One turning vector, and how many steps it has turned
The counts run from 0 to 32.
[118 132 142 146 136  89  90 103 157 181 106 111 127 171 103 116]
32
[152 141 137 128 188 116 150 130  76 132 118 151 124 122  85 118]
14
[147 128 143 133 157  65 147 113  87 154 111 137 106 167 129 123]
22
[137 139 132 142 170 171 131 110 104 141 110 140 140 125  59 131]
7
[139 142 136 139 178 162 129 111  99 140 110 144 136 123  56 131]
8
[147 146 138 133 187 141 138 121  92 127 118 147 135 114  66 120]
11
[130 124 141 146 135  78 116 106 132 178 108 122 110 186 122 123]
28
[137 136 130 144 164 180 122 102 110 144 108 141 137 133  58 135]
6
[151 142 139 127 184 103 153 134  72 134 123 148 119 130  97 115]
16
[152 129 146 127 167  73 156 125  82 145 116 146 111 156 120 123]
20
[127 122 144 146 135  77 107 106 138 180 109 118 114 178 117 119]
29
[135 126 132 147 151 185 124  95 115 149 104 139 137 142  70 143]
4
[141 123 143 137 145  69 137 107 109 169 109 131 107 183 128 119]
25
[143 127 145 135 152  65 145 113  95 164 113 143 106 177 131 120]
23
[143 142 137 140 175 160 130 117  99 131 117 148 141 117  58 126]
9
[152 146 142 130 184 106 150 131  72 130 122 154 124 128  88 123]
15
[147 128 145 133 165  69 152 123  79 152 112 147 105 162 125 119]
21
[137 124 145 142 136  69 134 110 117 181 108 131 105 181 127 122]
26
[134 121 133 145 145 191 125  91 117 148 101 140 135 150  74 147]
3
[126 119 131 146 135 190 124  84 120 155 101 140 138 155  79 150]
2
[123 129 144 150 134  83 101 110 139 183 108 114 118 181 114 122]
30
[147 144 137 133 191 131 144 126  82 125 119 147 132 114  69 117]
12
[123 130 144 151 133  85  93 104 147 182 105 117 126 170 105 115]
31
[151 138 146 127 179  82 152 130  74 140 117 151 117 144 109 118]
18
[152 144 140 127 184  89 154 130  72 135 117 152 118 136 103 118]
17
[128 113 132 144 132 186 131  82 122 156  99 141 136 160  88 150]
1
[146 143 141 129 191 123 145 133  81 126 116 149 128 119  76 121]
13
[144 141 137 136 184 153 135 120  91 131 119 147 138 119  65 121]
10
[144 123 147 139 146  67 141 113 100 170 110 132 106 180 130 120]
24
[132 132 133 146 160 184 125  97 114 145 109 140 142 134  59 137]
5
[126 112 127 145 120 184 130  85 116 158  99 138 133 161  97 156]
0
[131 124 147 146 136  70 127 107 123 182 108 127 109 184 125 122]
27
[150 137 147 128 170  76 157 125  69 142 120 153 112 149 117 118]
19
